In the rows, zero is written as 128.
Each path below is one point turned by a fixed rotation once a step. After each direction that follows a path, write how fast that rotation turns it, in degrees per step (0 if it stays still).
Each turn is a multiple of 5 degrees from 10 to 175, or 0.
Each row of a path follows its step; steps can be skipped.
Path 1:
step 0: [122 125 133 127 127 126 131 123 129 125 128 125 122 138 133 127 115 128
 121 121 124 116 130 122 124 132 121 127 126 130 130 128 118 123 128 125
 135 131 125]
step 2: [131 130 128 128 124 122 124 129 136 141 131 129 127 125 124 138 128 132
 132 129 131 128 130 126 125 114 129 134 130 128 124 125 121 121 133 135
 125 118 127]
step 6: [124 131 122 126 128 131 126 129 127 127 114 128 122 128 129 127 125 129
 127 130 128 110 129 129 129 124 128 126 132 126 125 123 124 128 125 138
 142 131 125]
step 8: [132 133 120 128 134 131 132 127 135 130 133 128 135 124 125 128 135 130
 123 130 119 132 124 129 129 114 125 127 127 123 119 138 125 130 125 127
 120 124 129]
step 11: [133 126 128 125 126 126 137 135 127 120 127 121 123 129 130 119 128 123
 120 141 134 131 126 127 122 132 134 125 129 118 130 120 122 127 127 133
 124 129 132]
step 12: [129 123 123 125 126 129 119 125 127 129 127 128 126 126 135 134 123 138
 119 125 137 117 128 128 133 120 129 129 123 137 125 132 132 120 127 132
 126 123 123]
step 13: [126 128 125 130 127 123 128 121 136 130 129 131 132 125 120 133 130 123
 124 126 120 129 127 129 131 132 115 128 136 124 125 116 127 132 129 125
 139 133 120]
step 17: [133 125 124 126 122 120 133 134 122 123 128 131 127 136 126 134 129 131
 127 139 128 129 134 118 133 130 136 132 134 127 123 118 133 123 127 124
 127 120 122]
step 22: [131 125 134 129 124 129 125 125 132 137 121 134 119 139 135 120 128 134
 133 132 138 127 129 129 129 134 130 125 124 135 124 128 128 122 127 134
 136 129 124]
step 27: [130 132 126 129 128 125 128 128 123 130 137 119 130 140 134 124 125 125
 122 127 132 128 132 125 126 129 141 131 130 130 125 132 119 123 127 129
 122 115 127]
[128 129 127 128 125 127 126 127 126 129 129 127 129 129 128 128 129 128
 128 127 126 124 126 124 126 127 127 125 130 124 130 129 127 126 130 128
 127 125 128] : 175
[132 129 127 129 128 128 127 126 128 129 132 128 130 127 129 127 129 131
 128 130 130 129 127 129 129 127 127 129 129 127 125 126 130 126 127 129
 131 125 124] : 70
[127 126 128 126 126 127 125 127 126 130 128 129 129 129 129 126 128 129
 129 129 124 127 131 129 130 132 124 128 124 128 126 126 128 130 129 129
 129 130 128] : 115
[127 127 127 126 128 128 125 128 129 130 128 130 129 127 125 132 130 130
 126 129 129 129 129 128 127 125 124 128 131 128 129 128 127 130 126 126
 127 130 129] : 65
Path 2:
step 1: [128 125 122 120 130 129 126 118 135 120 126 121 134 121 115 125 132 127
 133 128 126 135 123 134 134 120 128 133 127 125 122 125 126 120 128 130
 131 138 125]
step 11: [120 135 127 125 135 127 125 120 124 133 129 121 129 128 121 123 132 124
 126 124 124 137 125 132 126 132 123 137 125 136 122 130 134 128 128 143
 132 126 135]
step 13: [133 130 128 126 130 130 123 130 135 127 127 120 134 129 128 124 137 120
 134 132 128 130 118 137 121 131 132 129 125 133 132 126 137 119 133 135
 130 123 137]
step 15: [126 137 117 125 132 124 124 136 129 126 123 130 136 133 129 126 135 130
 130 137 127 131 127 127 122 133 125 135 125 123 126 134 128 116 141 132
 132 129 131]
step 16: [131 131 124 124 124 124 125 132 131 126 124 126 125 117 124 123 140 130
 124 133 139 137 125 132 130 134 126 139 133 118 130 124 135 120 135 130
 128 128 126]
step 17: [124 135 127 125 127 129 126 120 133 125 123 129 133 128 133 120 132 124
 132 132 133 131 132 129 120 128 128 138 135 123 124 118 126 120 136 140
 130 132 118]
step 21: [131 137 120 128 132 129 126 121 135 137 132 131 125 131 119 120 133 131
 129 124 128 127 122 133 118 132 128 116 129 121 123 123 123 123 130 135
 127 126 133]
step 22: [125 130 131 125 122 119 130 124 124 133 130 128 129 123 119 121 134 135
 126 126 123 130 133 127 127 133 129 125 125 118 122 132 125 114 124 142
 129 125 135]
step 23: [124 137 132 121 134 130 125 124 127 129 128 134 128 129 123 135 140 136
 133 125 126 120 120 130 128 134 133 132 133 121 132 127 126 117 129 138
 128 127 133]
step 27: [127 128 123 128 132 130 117 125 132 126 124 134 119 127 119 124 129 130
 131 132 126 133 126 131 129 133 133 144 126 121 115 124 128 133 133 134
 124 122 132]
[127 126 125 125 127 130 129 125 128 131 129 125 127 129 126 128 129 127
 128 126 129 128 130 131 128 128 128 126 128 128 128 129 125 131 126 128
 132 128 128] : 35
[130 128 128 127 128 131 129 131 127 129 130 127 129 127 126 130 127 128
 130 130 125 127 128 131 128 127 128 133 124 129 129 128 129 131 130 130
 128 128 130] : 25
[131 127 129 131 126 129 131 127 130 128 130 126 128 128 128 124 129 125
 131 129 130 127 126 128 126 126 130 126 128 127 129 125 128 129 128 129
 128 128 125] : 95
[129 129 129 125 127 129 132 130 127 126 128 127 128 128 129 131 130 131
 129 129 130 128 127 127 128 129 128 127 129 125 127 130 129 128 129 130
 130 133 126] : 45
[126 128 126 127 129 131 126 128 129 128 129 128 126 126 129 129 127 130
 127 131 128 125 125 125 125 130 129 128 127 127 129 124 127 130 127 128
 128 130 129] : 170
[132 132 127 128 127 127 128 124 126 130 128 126 127 128 132 129 131 127
 127 132 128 129 130 128 127 128 126 128 128 129 130 128 129 127 129 129
 127 128 130] : 10
Path 3:
step 0: [128 119 120 124 131 140 135 137 132 125 132 121 131 118 140 127 124 126
 127 125 122 130 127 130 123 125 128 136 131 124 128 137 122 130 126 125
 130 133 123]
step 1: [138 130 129 124 127 134 125 134 129 126 127 129 134 129 127 122 123 127
 128 139 122 127 120 124 125 125 130 126 125 130 126 122 131 131 131 107
 129 123 120]
step 2: [128 127 137 132 137 127 120 125 138 134 132 118 133 124 132 133 126 141
 130 134 126 125 126 137 128 130 130 132 123 125 125 125 139 129 124 128
 130 124 121]
step 4: [124 135 128 125 124 137 125 131 138 129 128 133 139 120 127 136 132 129
 128 128 125 136 123 132 122 121 127 125 134 125 133 139 131 120 135 127
 119 131 128]
step 5: [137 124 132 129 130 128 124 130 130 128 138 125 136 127 123 123 126 117
 127 138 132 123 128 135 133 124 122 128 124 126 138 126 126 119 141 126
 131 127 130]
step 12: [132 132 127 127 125 135 133 125 133 124 137 122 132 120 129 123 122 119
 128 134 120 128 133 135 125 122 120 126 129 125 140 123 135 127 130 117
 127 132 127]
step 14: [128 127 132 123 139 130 121 122 129 137 131 121 121 125 131 131 123 134
 123 129 123 130 129 130 119 136 124 116 133 114 123 127 124 124 130 128
 129 132 130]
step 22: [131 126 127 128 126 130 124 128 125 127 128 120 125 123 124 130 137 131
 140 124 128 129 124 125 116 127 121 124 128 121 117 124 130 126 122 112
 126 125 129]
step 23: [133 129 136 136 127 128 131 127 141 131 126 123 133 123 120 133 123 125
 126 127 125 133 127 132 122 116 129 135 137 122 133 129 140 130 122 126
 121 126 131]
step 24: [130 127 137 122 115 124 129 122 132 133 132 135 125 125 128 127 125 127
 133 143 133 122 128 139 126 129 123 131 133 127 130 120 123 121 132 124
 121 130 131]
[128 128 128 128 129 128 125 130 128 128 128 129 131 129 125 129 128 126
 128 125 126 130 130 128 128 128 127 130 125 128 131 128 130 131 130 123
 127 127 131] : 100
[129 126 131 131 127 128 125 128 127 130 130 125 126 132 129 132 129 127
 129 127 128 129 128 127 129 127 129 125 126 126 127 128 128 130 128 128
 130 126 127] : 90
[126 129 126 129 124 130 127 128 124 127 130 127 128 127 127 128 128 125
 128 130 129 126 127 131 126 126 129 128 128 128 131 128 128 130 129 132
 127 128 131] : 55
[129 129 128 129 130 127 128 124 125 125 130 130 126 127 127 128 127 126
 126 129 128 129 126 126 126 129 129 126 129 127 128 124 128 126 130 125
 130 129 129] : 170
[130 127 129 132 125 130 131 130 130 128 128 130 129 128 131 127 128 125
 128 127 129 131 128 125 126 127 128 127 129 128 129 130 129 128 127 126
 126 132 129] : 95
[128 130 126 131 126 126 130 130 131 127 131 125 127 128 127 126 128 128
 130 129 124 131 126 128 128 132 129 127 128 129 128 125 128 128 127 129
 128 125 129] : 70
[127 130 130 127 127 130 126 125 127 129 129 130 128 129 130 128 128 131
 132 127 125 128 127 131 128 130 127 126 127 129 127 128 130 128 130 128
 126 132 128] : 145
Path 4:
step 1: [130 129 127 130 129 143 131 132 125 124 136 133 134 130 137 129 122 126
 134 122 122 125 137 125 139 121 133 120 126 133 137 129 127 137 126 121
 126 121 129]
step 5: [122 125 134 130 131 128 122 133 113 126 129 123 127 120 127 134 118 123
 136 124 132 125 131 138 132 124 124 130 129 135 137 128 123 128 119 136
 124 119 126]
step 6: [123 141 139 125 125 130 127 133 123 131 124 129 129 137 131 119 125 131
 125 119 126 129 133 127 139 120 131 132 128 143 133 126 129 122 134 124
 132 127 129]
step 10: [121 132 137 131 134 125 129 135 126 124 135 125 125 127 130 129 120 131
 130 129 135 134 132 138 138 123 130 126 133 125 131 123 123 135 140 119
 127 119 117]
step 11: [124 134 133 129 128 121 119 130 120 124 129 128 135 135 120 120 124 129
 131 129 130 125 125 129 134 119 133 123 142 130 132 128 126 126 120 143
 136 122 129]
step 12: [129 131 126 119 124 138 131 137 120 127 119 130 124 130 131 126 123 142
 128 122 133 127 129 117 132 130 131 122 126 133 137 133 136 123 121 127
 129 118 127]
step 18: [133 126 126 126 121 121 125 141 118 134 125 132 124 136 130 129 118 132
 126 132 127 133 125 120 137 129 125 121 121 127 131 132 120 128 125 121
 141 126 131]
step 20: [131 127 130 125 134 118 127 126 125 125 128 129 127 123 118 125 127 133
 130 123 123 123 125 132 119 119 132 122 131 122 134 117 144 129 122 123
 137 125 128]
step 21: [126 129 128 132 137 124 129 136 116 127 131 124 122 128 124 141 117 129
 129 131 125 132 138 128 130 140 130 118 126 127 136 130 132 125 128 124
 132 121 127]
step 27: [123 129 125 135 131 130 125 139 123 126 141 132 134 127 129 130 128 124
 124 125 127 128 135 131 136 130 130 118 132 125 123 126 129 126 121 131
 145 122 135]
[129 127 128 127 125 130 128 129 130 133 128 126 126 130 131 129 129 130
 130 129 128 126 129 124 130 130 127 128 131 127 126 127 128 128 126 128
 129 128 130] : 70
[129 126 128 130 128 130 129 125 130 128 127 132 128 130 129 126 127 128
 128 128 129 125 124 124 128 128 127 127 124 130 131 128 125 128 128 127
 130 128 127] : 65
[128 129 127 126 130 129 131 125 127 126 127 125 126 132 126 128 130 130
 130 128 129 127 129 127 124 131 129 128 128 126 130 131 129 128 127 129
 129 128 127] : 85
[129 128 126 130 126 129 126 127 123 129 130 125 129 126 125 129 128 127
 127 129 130 129 126 127 129 130 129 129 127 128 131 126 128 128 127 130
 131 129 132] : 115
[130 129 128 130 129 127 130 129 128 128 133 130 133 130 127 128 127 128
 132 129 125 129 127 128 128 129 127 127 130 125 128 126 129 130 128 129
 128 127 128] : 110
[127 132 129 131 130 127 125 128 131 130 129 129 128 130 128 129 129 127
 128 128 128 127 129 130 127 130 129 126 127 129 127 128 124 124 127 131
 127 127 130] : 135
[128 127 130 129 126 124 128 127 129 129 128 127 128 126 125 126 130 126
 131 130 129 124 128 127 127 126 127 132 130 129 129 129 130 126 127 129
 126 125 127] : 125
[127 129 129 127 126 130 130 126 130 129 128 127 129 129 129 127 125 128
 130 125 128 130 129 131 132 127 129 131 126 125 130 129 128 128 128 132
 127 128 127] : 10
